In the data rows, 128 means zero.
Every row has a hidden score from 0 to 20. What is each row's score? 10 is about the middle. The score is a weighted sum of the row's numbers plus the product of two more (or one squared), each taken from its middle value.
[155 119 142 135 148 152 156 147 149 152 141 145 171 133 132 106 110 128
 140  90 119 137 129 142 122 151 136 152 120 106 104] >> 12
[110 110  94  62  50  74  92  72 104 133 139 108 118 112 114 118 121 143
 126 143 196 183 169 177 159 135 106 135 120 127  97] >> 10
[147 177 161 157 150 119  95 127  95 104  93 132 129  96 121 112 121 115
  68  83  76  64 101 145 146 165 189 152 185 140 184] >> 8
[150 146 150 182 167 172 140 161 159 147 154 132 158 157 146 168 167 184
 154 132 147 152 150 139 150 126 161 134 170 152 176] >> 8
[137  73  91 116 120 140 134 138 153 167 111 108  94 116 137 123 159 100
  92 109 138 116  70  65  68 133 144 121 172 159 176] >> 12
[114 131 145 156 141 150 137 142 130 124 104 115  97 114 111 125 155 158
 182 152 159 156 105  97 109 113 140  98 104 118  55] >> 12
[139 145 144 117 142 162 143 143 137 152 152 148 143 135 136 148 134 134
 139 145 114 100 126 133 128 134 166 132 145 155 151] >> 13
[165 155 136 119 119 106 101  84 107  97 124 119 121 128 116 114 136  95
  86  52  79  82  81  92 153 129 128 139 132 134 117] >> 8
[106 110  95 113 103 114 117 116 129  96 100  97  76  79  83  76 106 125
 133 130 106 150 105  85  83  76 118 130 161 137 156] >> 14
[165 120 144  82  82  81 111  94 128 121  61 132 109 104 118  87  88 118
 100  84  94 111 119 106 100  87  95 111  94  88 106] >> 15
[120 102  99  97 104 111  76  82  86  74  91  81  91  72  81  73  96  75
 115  89 120  93 113 116 134 123 106 129 133 131  99] >> 7
[169 166 124 154 119 116 138 141 150 150 149 146 150 145 129 139 164 123
 118 128 129 155 128 105 126 154 116 113 129 120  94] >> 10
[199 168 142 159 146 137 103  63  81  90 127 145 141 127 148 126 123 126
 104 105  89 117 125  88 124 121 135 121 147 132 136] >> 11
[141 176 118 124 145 130 127 113 150 154 129 127 147 189 126 164 148 118
 124 123 116  90 117 128 130 114 131 110  96 136 110] >> 7
[118 114 136  93 102 111 136 112 127 124 172 129 117 126 108 147 148 151
 114 109 117 150 128 115 124 159 117 148 103  59  86] >> 15
[ 89 129 154 148 178 144 128  98  77  95 112 134 101 140 159 153 165 142
 141 109 123  84  85  92 133 101 157 166 144 161 137] >> 16
[ 80  78 103 112 101 111 143 139 184 135 158 140 171 143  99 167 112 123
 122 114 127 103 120 106 138 140 139 173 180 172 122] >> 8
[117 123 143 148 189 217 151 190 216 167 176 131 147 116 115 137 126 105
 106 101 115  89  95  67  77 119  99 124 169 176 158] >> 8
[ 88  77 157 166 164 167 133 118 115 116 100 115 104 100 103 165 117  83
  86  89  84  71 105  98 140 155 165 180 140 104 135] >> 6
[ 99  67  82  65 116 141 153 171 143 146 165 133 133 106  97  97 107 156
 166 151 194 155 152 123  84 164 122 121 166 160 143] >> 9
[113 123 100 147 145 129 146 128 106 121 125 135 155 149 137 135 110 119
 130 112 116 117 134 145 160 134 151 163 118 109 141] >> 8
[151 135 121 136 107 125 112 109  72 132 128 110 121  84  82 135 107  90
 140 106 131 138 120 140 132 139 148 125 153 156 155] >> 4
[108 114 134 137 144  84  80 119 144 113 104 143 117 143 158 159 126 178
 144 175 181 156 147 132 122 116 123 100 122 129 105] >> 11
[113 120 115 154 148 140 152 128 134 153 122 149 158 123 132 149 185 140
 133 158 138 139 125 108 143 130 151 140 155 141 146] >> 13
[113 123 121 134 136 129 145 159 171 100  82 103  93  70  68  72 135 145
 178 166 153 170 128 132 105 100 102 127 118 128 171] >> 10
[173 147 159 182 108 117 104  78 106 114 117 140 149 195 120 153 166 125
 115 104 103 117  79 149 121 177 155 147 157 166 137] >> 10
[103  97  81  98 103 131 148 128 161 168 169 146 107 129 106  97  54  96
 105 106 143 171 168 179 153 127 134 105 114  90  99] >> 14
[146 140 170 168 188 192 200 187 181 165 146 172 121 132 117 114 119 123
 116 115  98  91  90 121  90  79 122 146 143 120 141] >> 14
[111  90 132 134 157 174 128 138 141 128 101 119 111  95  82 113 120 102
 146 148 116 166 147 155 121 116 119 151 136 189 148] >> 7
[140 115 128 126 130 130 137 129 108 102 102 116  93 115 103 131 113 116
 111  91 106 100 116 140 128 133 103 129 133 120 123] >> 8
[129 136 110 106 110  72  59  97  45  84  63  72 103 136 129 198 181 197
 172 166 158 150 132 100  95 123 128 138 103 133 158] >> 6
[157 133 128 143 127 116  98  98 135 107 118 102 118 113 112  94 104 101
 154 130 163 151 142 126 145 111 126  84  95  92  93] >> 11
[165 159 151 112 146 116 145 133 160 160 138 148 138 117 131 140 153 150
 161 192 164 136 131 161 127 143 131 131  48  98 103] >> 7
[120 158 179 130 100 128 113 111 123 104  97 127 110 125 140 132 132 136
 133 137 129 150 137 146 171 148 152 150 154 120 154] >> 15
[104 117 139 117  97 119 120 131 141 167 150 132 169 172 168 145 159 161
 157 157 153 163 136 112 117 112 109 124 145 149 134] >> 10
[169 147 150 108 109 121 112 137 137 172 178 146 159 118  94 109  98  94
 122 134 156 222 189 190 177 125 115 114  87 123 130] >> 7
[177 183 185 166 185 162 124 112 106 122 127 115 126 153 136 165 131 154
 104 139 131  92 122 148 121 136 117 120 127 133 122] >> 4
[118 127 131 122  63 121 106 108  99 131 102  97  94  92  82 116 133 128
  92  97  91  87 125  98  96 107 114 109 114 117 106] >> 8
[133 141 158 157 120 104 166 163 115 158 169 135 145 152 146 180 120 138
 158 166 144 141 180 149 162 139 140 147 124 124 123] >> 15
[152 136 106 119 123  95  93 112 118 123 118 125 105 116 114 106 127 112
 124 121 136 131 161 169 197 150 145 149 132 118 111] >> 9
[141 142 117 130  71  83 117 101 138 152 176 187 176 149 108 153 165 134
 144 135 126 148 158  90  82  65 124 133 112 147 167] >> 9
[129 135 132 142 136 153 157 170 143 105 129 140 159 164 134 110 102  91
 141 100 140 103 120 121 145 140 123  74 130  60  70] >> 11
[124 158 151 171 192 164 162 111 131 107  95 109 108 146 151 161 178 124
 121 133 108  83 145 121 107 139 112 143 108  80  97] >> 10
[123 131  99 104 130 115 146 123 125 101 113 110 154 118  95 111 104  83
 111 105 114 110 131  94 136 138  93  98 116  87 110] >> 9
[111 116 137 122 126 103 118  97  96 137 160 182 197 171 128  88  77  82
  36  43  82 109 163 177 195 188 174 113 112  89  51] >> 7
[ 94  87  69  98 136 142 168 132 180 155 147 158 122 136 113 112 101 100
 154  91 141 142 128 151 131 118  97 128  96 107 105] >> 13
[151 155 163 174 173 167 136 161 141 141 142 171 131 106 136 146 109  86
  98 100  92 112  81  97 105  87 158 109 125 102  94] >> 10
[ 91 108 111 122 128 134 124 137 115 118 124 130 101  93 112 111 106 131
 121 145 153 117 129 143 126 119 140 123 135 116 130] >> 9
[136 126 119 106  86  81  62  56  59  34  46  62 109 102 141 136 172 165
 167 163 123 136 140 138 119 101 124  72  68 114  84] >> 7
[ 61 110  99 109 178 126 167 175 145 113 117  85 108  79 106 100  68 140
 108 117 125 131 119 145  91  98 105 106 106 151 130] >> 9
[ 89 143 126 149 114 127 133 140 118 117 126 143 137 126 120 122 134 115
 140 104 103 130 123  87 135 101 120 113  87  93  56] >> 9
[141 157 112 105 108  93 105  94  89 115 124 144 129 168 152 148 174 177
 144 159 148 123 135 156 121 122 121 121 120 124 103] >> 10
[140 101 123  89  67 123  98 123 126 139 172 143 132 147 111 110  84  73
 102  61 104 123 144 175 173 151 152 124 116 110 133] >> 12
[ 73  71  77  65 120 155 142 174 185 170 175 150 107 102  67  81  67 128
  96 124 130 159 153 172 167 160 148 171 141 153 118] >> 8
[187 166 182 168 178 161 164 149 150 115 151 163 153 169 148 148 150 148
 194 138 172 135 160 138 158 156 133 191 123 144 158] >> 10
[109 115 155 176 223 180 159 131 101  81 101  66 114 128 127 179 187 180
 139  86 104 115  92 114 147 146 140 213 170 151 125] >> 6
[128 116 114 101  53 112  60  51 115 144 169 122 173 121 123 119  63  53
  24  89  57 136 151 139 168 177 180 146 112  88  77] >> 14
[134 115 149 141 119 136 117 136 116 166 137 143 113 138 120 126 124 148
 125 139 158 131 157 127 149  94 146 117 147 105 143] >> 9
[105  76 136 131 173 162 190 162 189 165 104 116  96  89 102 124 147 171
 144 165 137 130 136 126 114 116 143 127  89 115  98] >> 10
[112 144 161 131 137 149 151 177 153 173 191 170 166 190 144 156 172 152
 168 161 192 146 154 165 128 152 127 165 147 168 152] >> 8
[156 165 136 158 165 188 176 135 146 130 118 123 118 139 123 159 175 161
 166 128 140 165 143 128 135 141 146 131 125 108 126] >> 12
[255  71 255  65 255  52 110 200 243  27  19   0   0  67  68 113  49 107
 163 255 191 153   0 255 177 190 126 184 224 129 210] >> 9
[168 139 153 145 108 129  96  81  54  41  32  36  41  28  94 127 151 139
 179 200 138 172 145 118 114  91  85  82  58 102 123] >> 8
[150 164 158 141 131 172 170 156 177 155 148 175 183 184 168 146 166 132
 146 127 139 130 104 148 122 121 119  97 118 157 163] >> 16
[117 153 133 142 126 150 138 127 175 148 118 120 141 139 155 136 122 142
 128 136 123 131 135 148 117 132 127 104 125  85  79] >> 13
[160 158 134 112 124 116 141 113 158 177 164 159 176 188 166 149 166 148
 133 159 154 138 149 152 133 130 147 132 142 171 151] >> 13
[145 128 137 129 140 111 137 117 116 121 132 136 125 133 117 141 128 130
 130 159 126 102 136 133 149 152 167 128 145 161 150] >> 9
[103 122 133 123 126 160 130 114 138 132 154 112 149 124 167 152 190 163
 147 143 128 130  85 121 113 114 164 172 119 139 138] >> 8
[171 185 117 108  76  72  74  78 117 138 185 168 166 166 138 124  86 101
 103 106 104 120 144 151 160 165 153 139 119 130 115] >> 9
[120 173 119 187 150 155 153 196 184 135 155 140 118 114 122 111 139 145
 126 148 137 103 142 104 108 110 123 131  72 103  97] >> 19
[101 123 100 121 110 120 118 113 135 134 133 131 119 120 106 141 147 109
 151 135 127 126 140 111 146 182 141 141 152 153 127] >> 13
[154 179 140 129 172 154 153 142 175 143 156 162 164 153 119 149 131 126
 124 146 133 115 127  88 132 117 129 123 118 123  88] >> 10
[122 103 101 104  91  92  86 106 104  86  89 108  81  95  84  72  83  81
  67 111 104 103  84  88 137  72  80 110  82 114 109] >> 10
[110  96 107  92 105 126 124 126 117 125 130 145 116 156  97 145 135 119
 145 130 117 119 113  92 100  90 111  88 113 129 136] >> 10
[123 100 122 127 165 149 153 155 162 162 165 122  99  97  92 116 140 148
 186 214 212 209 150 117 104  81  85  88 113 120 124] >> 10
[106  84  89  94  80  54  70  81  91  82 108 104  83 110  87 114  90 113
 112 136 114  99 116 141 132 161 145 127 118 112  82] >> 8
[138 158 136 163 135 123  92  61  91  92  87 139 118 119 126 140 154 117
 123 162 126 129 144 146 144 128 109  72  59  97  87] >> 10
[161 130 137 108 107 126 110 133 130 171 169 143 165 129 123 130 126  99
 105 116 154 149 168 190 174 147 164 149 138 140 131] >> 7
[114  74 122 125 151 157 145 192 165 148 148 128 131 130  77 100 110  74
 125 143 141 136 164 135 123 129 122 114 125 119 128] >> 9
[157 144 127 126  79 130 122 137 149 121 168 135 152 124 122 135 100 137
 177 167 191 175 197 161 152 118  88  79 123 114 129] >> 12
[140 150 165 135 114 134 138 153 119 116 130 118 126 131 145 123 129 123
  96 135 164 138 120 121 146 147 135 123 149 175 148] >> 9
[132  98 117  97 106 100  68  72  94  70 129 121 136 198 190 178 183 160
 138 129  99  94 116 112 130 145 173 159 200 179 143] >> 10
[157 144 115 133 119 149 131 147 170 173 194 191 189 180 156 145 122  86
  92  80  95  95 107 139 157 135 170 203 198 176 144] >> 9
[122 159 150 123 142 134 141 115 116 134 105 108 142 136 157 177 170 134
 129 124 122  80 138 106 114  68 116 140 139 132 192] >> 7
[147 140 136  94 114 118 140 116 120 116 115 117  83 114 132 111 112 108
 112 137 129 136 158 151 133  84 103  75 127 121 104] >> 13
[142 144 129 169 126 139 105  73 107  78 131 100 141 153 145 114 134  98
  91  85  86 102 142 133 186 175 171 123 116  64  68] >> 15
[126 132 141 107 123 115 139 156 179 192 178 181 163 137 139 122 111 155
 113 165 170 141 155 138 104  76  82  64 103 111 108] >> 11
[147 128 182 141 130 140 151 182 143 155 182 135 183 144 155 142 144 121
 128 103 110  99  91  62  79 104 126 141 138 165 159] >> 16
[107  70 103 110 139 128 166 151 160 141 118 131 169 154 153 186 100 120
  80  82 108 145 134 127 145 135 155 171 180 170 138] >> 16
[134 169 174 161 165 157 167 151 172 163 157 156 140 165 148 173 136 157
 102 127 174 163 170 123 125 145 149 142 109 170 161] >> 11
[ 90  82  53 128  99 147 161 151 187 184 176 149 146 141  92 143 112 101
 117 166 148 130 128 117 120 108 165 128 153 148 136] >> 10
[135 123 140 157 150 178 157 123 149 145  97 110 122  95 126 143 130 151
 155 150 136 133 122 115 106  98 126 109 120 106 141] >> 11
[125 113 121  97  83  92  92  82  88 116 100 106 138 154 152 139 163 147
 154 141 140 130 118 108  93 112 173 145 147 153 152] >> 9
[146 122 102 118  52  61  68 122 125 140 181 178 168 134 129 139 135 137
 131 105  97  98 105 106 108 118 123 130 146 168 142] >> 8
[156 115 124 112 103  47  80  60  46  73  87 111 104 135 148 156 177 160
 190 162 165 154 129 121 109  65 105  99  91 115 150] >> 8
[127  78  47  43  46  75 119 134 141 166 145 186 115 103  88  87  73 102
  84 121 107 137 166 142 156 122 113 112  89 109 112] >> 11
[106 109 132 115  96  81  86  77  66  89  56 100  92  67  86  90  97 119
 114  92 129 120 116 124 139 139 129  98 126 116 124] >> 8
[114 114  98 105 110  98 115 142 156 137 173 125 127  89  95  90 129  83
 126 152 155 116 129 113 121 106  90 106  86 137 127] >> 10
[113 100 133 127 110 119 140 143 156 126 139 111 113 118  78 109  86  93
 100  91 127 137 114 126  89  98  97  95 155 133 151] >> 10
[142 111 131 134 116  92 117 115 117 130 128 120 133 177 140 144 147 128
 123 110 138 147 131  90 117 129 129 100 159 170 157] >> 10
[100 122 134 148 139 174 189 181 106  64  85  80  55  64  91  96 122 141
 142 169 142 134 143  87 122  83 108  87  84 114 132] >> 11
[104 128 125 144 143 122 159 135 113 129 116 139 151 156 127 144 118 122
 103 141 134 158 179 161 179 159 136 119 129 163 137] >> 6
[127 115 131 111 144 125 140 128 114  91  70  66  85  90 123  85 101 127
  98 118 111  74 110  72 109 118 126 137 154 119 106] >> 15
[153 120  78  81  83 105 113  99  83 105 107 131 140 115 163 174 134  92
 100 144 116  87  99  78 100  81  93  97 113  89 160] >> 10
[147 150 128 145 131 132 134 160 157 157 138 155 148 144 103 153 127 136
 117 126 117 144 146 174 136 129 130 150 176 120 148] >> 8
[160 145 140  99 156 150 157 137 163 135 172 126 163 162 126 118 116 153
 125 152 119 109 137 113 117 124 112 136 138 194 171] >> 7
[136 161  96 133 131 118 114 105  90 109 110  89 116 122 117 101  81 104
 142 118 131  94 124 119 131 132 115 106 125 102 107] >> 8
[175 142 136 150 126 174 168 159 196 171 166 171 190 190 182 147 196 133
 164 152 138 140 167 137 175 150 157 173 143 118 173] >> 12
[107 122 154 151 129 146 106 125  90 102 124 149 135 124 159 118 106 103
  90 109 114  87 150 131 180 188 147 161 145  80  92] >> 10
[116 127 131 125 149 103 135 111  94 108 112 132 134 175 162 138 130 159
 138 143 132 117 125 115 146 150 165 172 151 155 176] >> 10
[179 181 171 147 161 106 101 105 129 120 108 140 137 157 172 125 106  76
  97  97  99 124 111 149 165 157 153 144 127 114 112] >> 11
[114 128 109 117 146  98 151 132 165 124 150 127 136 159 167 126 170 102
 127 137 159 138 126 165 172 152 127 147 120 146 135] >> 12
[121 133 104 138 128 134 114 132 103 109  98 112 104 121  74 100  71 122
 102  72  59  77  87 119 135 146 135 129 144 124 121] >> 6
[116  83 140 131 137 125 131 139 110 124 107 111 103 147 141 120  97  91
 111 120 116 137 117 101 124  87 104 123 105 104 121] >> 17
[124 173 163 148 167 158 131 113 129 111 146 139 115 160 186 201 173 182
 142 135 108 119 117 129 131 152 129 150 131 120 107] >> 14
[157 165 113 116  84 131 146 111  93 132 141 137 117 119 129 124 134  91
 118 115  95 105 124 100 109  71 118 106 122  92  78] >> 11
[150 153 136 111 150 115 135 141 144 120 107 151 124 126 108 116 112 112
 110 121  98 146 100 104 122 112 109 102 110  89 101] >> 11
[131 161 164  99 153 132 113 103  98  99  60 148 119 128 107 135 110 101
 108  74  97 104 107 125 122 185 190 166 136 150 112] >> 19
[ 85  86 118 117 124 129 120 106 106 108 115 108 122 114 129 113 129 136
 151 117 116 158 114 129 147 161 147 142 116 150 110] >> 8
[ 66  85  78  90  99  95  92  92  70 106  89  91  78 118  78 106  87  95
 100  94 145 133 135 113 138  93 111 115 120 142 148] >> 5
[116  79  68  97 117 105  93 138 152 141 130  96  98  63 124 105 115 161
 167 198 163 126 114  83  78  46  90  68  93 133 160] >> 10
[124 116 166 143 133 147 173 158 157 154 120 156 147 147 172 169 166 162
 116  97 102 111 102 124  81 123 114 139 123 154 164] >> 11
[131 142 121 147 116 141 109 124 102 116 108 117 111 143 127 129 130 106
 117 109 103 120 110 102 137 132 139 113 125 124 134] >> 7
[120 125 165 146 173 121 149 180 114 148 106  83 109 134  79  95  95  97
 102 139 150 150 124 145  91  89  92 101 129 118 131] >> 6
[129 152 130 128 146 115 141 135 158 152 165 155 150 119 166 181 143 158
 147 156 181 139 163 136 186 157 112 182 158 165 195] >> 10
[ 93 111 110  72  63  77  77 124 140 168 139 144 134 101 105  81  73  61
 109 116 140 164 135 153 113  96 112  95 101 103  91] >> 10
[124 121 118 106 133 155 140 126 160 167 160 179 160 151 122 159 129 139
 112  95 114 105 135 148 141 168 159 180 171 125 101] >> 12
[ 91  84  90  86  73 107 139 164 160 177 179 181 156 133 109  87  83  98
 101 126 114 159 142 166 166 134 132 140 134 153 145] >> 9
[ 98  96 105 140 102 117 130 116 130 123 131 119 110 136 136 121 105 124
 107 131  90 139 103 122  90 125 100 105 111 134 149] >> 11
[133 148 140 168 174 122 152 100 111  84  73  88  90 106 132 127 149 152
 128 131 117 109 131 124 149 117 110 121 162 121 114] >> 12
[ 80 103 106 125 114 151 139 144 135 115 141 117  94  72 121 116  91  76
  71  90 129 100 143 154 142 179 156 150 164 153 139] >> 12
[163 169 154 159 162 142 150 102  88 111 114 120  84 133 156 167 156 167
 120 108 112  53  64  71  95 128 129 127 117 122 124] >> 11
[115  76 119 110 159 156 179 187 184 177 125 103  83  60  97  97 117 121
 106 154 133 132 150 126 152 140 159 139 152 157 179] >> 10
[138 178 181 193 210 208 158 168 145 144 115 101 114  91  92 107 106 130
 140 135 179 127 151 138 158 127 136 148 100  99 143] >> 5
[119  73  59  96  76 117  99  99 149 126 135 112 102 141 153 163 155 166
 129 143 138 105  75  69  87  77 127 106 131 151 143] >> 12
[152 118 126 156 120 120 105 123 101 122 112 143 137 120 137 120 122 134
 120 138 121 122 139 146 126 121 131 146 150 149 148] >> 7
[146 137 125 117 140 148 128 123 143 128 119 128 131  98 122 139 157 151
 145 134 113 137 133 116 123 117 142 126 138 110 118] >> 10
[176 170 159 138  99 106 102 133 123 146 155 163 105 136 117 133 123 135
 154 163 174 181 170 164 149 115 133 113  88 127 123] >> 9
[135 175 159 176 189 127 116 111  73  63  97  72 139 122 153 156 150 156
 136 113  78  95 117 106 123 137 158 160 157 150 131] >> 6
[193 203 182 184 190 161 140 125 117  93  55  67  97  70 111 115 122 152
 151 167 142 149 113 100 108 127 104 138  94 103 130] >> 8
[ 94  93  95  93 122 128 132 120 120 131 114 100 111 120 120 129 138 120
 145 106 141 110 116  91  94 100 143 136  90 114 135] >> 11
[116 107 116  82 124 148 118 154 125 157 146 140 144 153 128 143 151 160
 162 125 150 127 126 101 109 142 113 125 139 117 149] >> 7
[123 125 167  99 133 103 116 108 112 111 105  89 111  87 101 127  87 111
  79 103  90 153 103 147 121 136 115 139 124 159 185] >> 6
[165 167 143 145 115 110 133 124 152 137 184 191 222 172 130 102 149 119
  92  68 111 143 159 163 186 207 190 194 172  99  97] >> 10
[115  89 101  77 103 102  90 110  99 129 112 119 131 131 117 129 131 107
 115 130 113 138 128 155  82 116 104 100 120 175 150] >> 4
[123 150 145 122  81  93 106 123 110 118 121 119  95 100  85  94 128 128
 134 125 122 156 148 163 153 145 129 129 159 150 103] >> 11
[126  90 105  58  95  96 128 102 115 122  99 127 108 103 131 159 108 132
 163 150 146 158 142 143 112  86  99  92 104  80 178] >> 11
[123  81  89  75  78  63  81 106  92  98 112 128 174 169 148 182 167 168
 143 101 144 130 122 121  99 116  93 107 131 122 129] >> 12
[146 188 185 179 206 191 196 196 160 166 158 108 143 137  95  82 108  74
  84  96 115 104 138  90 139  86 111  93 110  95 103] >> 9
[140 150 181 139 141 122  94 111  89  93 100 136 150 168 162 174 173 138
 111  94 111  97 113 136 122 162 144 136 129 142 107] >> 5
[122 143 115 137 136 142 177 176 155 133 117 150 134 112 130 133 156 117
 152 146 162 126 138 118 147 129 132 133 113 125 123] >> 9
[118 154 152 129 125 139 128  92  87  93 100 120 101 144 117 124 107 121
  97  89 108 120 113 120 134 142 150 175 188 163 168] >> 17
[166 132 145 120 183 177 175 175 141 145 131  95  91  71  90  89 107 103
 129 155 144 169 163 177 170 129 131 100  61  65  76] >> 12
[124 117 112  99  87  73  88 139 129 149 140 177 131 117 123 127 115 128
 126 114 115 123 102 114 115  95 112 104 133 167 155] >> 11
[138 139 142 141 129 150 155 138 122 113 109 123 136 108 109 126 150 163
 129 154 153 137 100  94  96 111  88 114 110 112 146] >> 6
[ 97 104 136 120 128 130 146 133 125 136  99  84  98  41  74  87  91  93
 165 133 159 172 167 166 137 134 117  75  92  66 118] >> 9
[113 144 134 149 144 167 132 142 134 160 167 135 144 165 162 119 139 114
 101 128 106 125 193 164 161 192 142 178 137 140 103] >> 11
[203 195 182 164 141  94  80 107 108 119 139 159 170 189 168 136 144  97
  96 102  90 103 118  83 130  96  88 120 138 128 135] >> 9
[171 178 160 161 159 166 156 152 161 175 160 145 177 164 145 158 195 167
 171 148 139 157 127 138 135 126 128  97  47  58  56] >> 7
[112  84 101 122 112  96  86  78 103  90 113  77  75  63  93  87  55  85
 118  90 144 137 144 167 151 156 163 170 186 172 178] >> 11
[176 126 160 151 133 154 175 178 216 182 197 192 210 212 189 160 138 146
 142 131 155 121 117 144 146 101 116 124 124 104 111] >> 16
[162 155 166 184 171 116 142 113 110  53  82  83  90  93  87 119 148 125
 176 119 148 141 144 122 129 116  97  97  89 100  87] >> 11
[118 125 140 111 104 123 130  94 131 116 104  87 125  88  96  96 104 102
  94  91  91  86  94 103  87 120 124 111 104 121 108] >> 9
[167 126  97 111 100 138  95 135 114 147 128 128 108  96 119 124  79 115
 114 112  82 110 102  96  97  76  96  84  98 119 110] >> 8
[ 87  70 121  90 121 160 129 149 129 108  63  72  77  73  98 104 132 156
 154 172 138  85  40  77  58  63  72  94 111 147 151] >> 6
[ 80 122  85 115 129 141 164 162 155 150 104  73  75  57  77 106 132 117
 174 169 137 121 119  83  88  95 102  82 123 140 139] >> 12
[136 129 123 123 111 110  89  75  78 127 141 145 157 191 172 144 154 132
 129  96  91  90 124 123 135 151 163 172 149 156 117] >> 8
[131  80  98 148 131 135 123 136 121  99 157 135 143 123 126  92 138 141
 108 134 147 142 137 117 119 134 159 130 149 150 165] >> 10
[108 149 112  87 114  68 102  72  85  70  74  97 130 120 156 176 163 170
 170 168 135 171 121 123 119 140 120 123 131 121 157] >> 12
[ 85 130  84  80  86  47  92  49  60  49  87 115 173 102 165 160 166 149
 196 158 170 114 107  76  91  86  77 102  99 134 152] >> 7
[156 164 152 186 153 155 104 107  96 128 104 125 140 138  95  77 109 105
 108 117  68  85  58  80  72 101 141 157 123 117 137] >> 7
[138 155 167 159 147 146 140 169 140 149 133 143 116 134 110 142 153 163
 174 167 135 131 146 160 135 143 150 140 110  75  94] >> 8
[146 183 120 143 151 117 104 106  76  81 100 134 148 124 155 117 135 117
  82  68  88 135 108 147 114 136 116 113 130 139 134] >> 7
[146 123 150 130 151 129 154 137 126 163 188 170 170 174 154 170 146 139
 119 138 125 133 109 128  88 123  82  69  90 137  92] >> 6
